Each path below is one point turned by a fixed rotation once a step. After each direction that follows a path, write how fast that rotation turns it, in deg/step (0 if it stays still).
Each turn is a multiple of 5 degrees from 10 to 175, or 0.
Each row of a path follows its step; steps can be skipped.
path 1
step 0: [ -1  28   5 -16 -21 -17 -14 -12  20   6 -20  17  -6   7 -10  -5  11 -16
 -26  -9   2 -33 -12   9 -23  13  44]
step 1: [-13 -21  -2 -29 -38   7   9 -11  -9 -14   7  -2  -6   7  46  -5  20  -1
  -8   8  -6  16  11 -15  33 -21  10]
step 2: [  1  -3  34  -7  -1 -15   5  14  -3  11 -32 -24  -3  -2  -5  16  -3  -3
  22  47  34  -4   1  15  -2  -2 -23]
step 3: [ 36 -11  -6  11  -9  18  13 -17  10  37  25   8 -16   0  -8  14  -8 -22
 -10 -23   9  17 -11 -12  -6   0 -39]
step 4: [ -2   5   9 -13  34  -3   8  23  28 -16  24   4  28  -6  -4 -15 -31  23
   6   4 -19  36  -1   0 -20 -12   3]
step 5: [  2  -1   5  34   2  13 -28  -3  -7 -35  -6  29 -12  16 -11   7 -12  -9
   2   3 -22 -43 -21 -17 -19  -3  10]
step 6: [-41 -13 -16 -21  -7   1   7   0 -26 -29   8 -15  21  -4  -1   7  28   2
  -9 -41   6  -1 -21  15  12   2  -5]
step 7: [ -7  -1  30  40  -8 -22  31 -11   4  18 -19 -12  -3 -13  22 -11  12  18
  13   5   8 -13   7  23   0  16  28]
step 8: [ 36  -2 -26 -18 -20  -1   1  21   4  11  -8  26 -30   2   3 -38  26  -8
   2  -9  30   5   8  -6   5   4 -12]
step 9: [  6  25  18 -56   3  -3  15 -10  16  23   5  11   3   7  -1  16  -7  30
  -8  26 -28  -6   2  10   3 -12 -11]
Speeds:
[ -9  -2 -14  -2 -10  -4  -6  -8   3  -5  -6   0   5  -8  -6   6  -9   0
  10  -3  -7   0  -8  -7  -5  -4  13] => 65
[ -3   4 -10   2   0  -6   6   3 -10   3  -4   9   0   3  -1  -7  17  13
   4  -5  -6  -8  -1   7   3  11   9] => 45
[ 12   3   1 -11  17   4   4  -2   3   4   5   7   6  -1  -9  -6  -2  -9
  10  -5 -10  -9   3  -4   2  -7   5] => 70
[ -1  -1  -2  -2  -2   2  -3   9   6  -2   1 -12  -6  21  -3   0  -2   4
  -2   2  -7  -7 -11   1  14 -10   4] => 85
[ 11   4  -2  15 -10   0   1 -14  -7   5   2   1   1   4  14  -2  -6  -2
  -1  -1 -12 -10  -1  -4   1  -4  -6] => 160
path 2
step 0: [-31  13  17  19  19  -3 -50   7 -18 -22 -12  -8 -11   0  10   6 -16 -11
  -8  37   3 -29   1   9 -14  -4  -6]
step 1: [ -2 -12  -1   1  43  29  40  10   0  10  -8  -6   1 -24 -10 -10   2   3
   4  15 -18  18   6 -48   4  -7  13]
step 2: [ 20   5  13 -41  -1 -19  13   2  43  11   9  10 -11   3  21 -15   4   6
  13 -41   0 -24   8  21  -6   0   8]
step 3: [  4  25  -9  21 -17 -22 -15   2 -18  16   3 -49  13  31  20  10  -1   0
 -17   0  12  21 -27  11  13  -7 -12]
step 4: [ -4   0  -5   6  -2  26   6  16 -23 -33 -15  14   4  -9  -7  33  14   6
  13  40   4 -46 -13 -13  -7  -8  -1]
step 5: [-24 -12  -1 -21  17  -9   4 -12  13  12 -48  12   2 -27   1 -33  -1  10
  -3   5 -26  21  23   0   8 -11  25]
step 6: [ 35  -2  36 -16  -5   8   4   8   9  40  19 -19   8  -8   6 -14  12 -19
 -18 -21  17  -9 -10   7  -1  34  -6]
step 7: [ 15 -18   1  17   1 -12 -18  -4 -32 -18   3 -14 -11  56  12   6  -8  10
  19 -16  -6 -19 -16  -3  18 -30  -7]
step 8: [  1  26 -15 -19   2   6  -7  19 -16  -5 -13   7 -19 -24 -15  23  -9  -8
   5  46 -19  19 -13   2 -34 -21  10]
step 9: [-23   5  22 -34  21  22  32  -1  15   1 -19  25  23 -12   3  -4   8  18
 -12 -12  22  15  15   3  33   1 -13]
Speeds:
[ -4   0  -6  -5 -14  -6   1   2   5  -5  -6   3   9   1   0  10   8  12
  -5  17   5   3   6   6   8   4  -7] => 70
[  0  -1  -3  -4  -1   0  -5   2  14  15  -2   7   8  -5   4  13  -3 -14
   0 -10  -6   0   3   0  13  -5  -4] => 100
[-10  15   2   7   2   4  -4  -2  -5  -4 -11   9   9 -10  -9   2 -11   0
   7   1   9  -1 -11   4   2  -3   4] => 85
[ -8  13 -10   8  10  -3   6   3  15  -3   9 -10   0  -4  11   1  -3   6
   7   1   4  -6   5  -5  -1   3  -2] => 35
[-10   0  -7  -3   0   0  -2  -1 -14  -5  11  -2   4   6   8   2   4 -19
  10  12  -4  -3  -1   5   5  -1   4] => 95
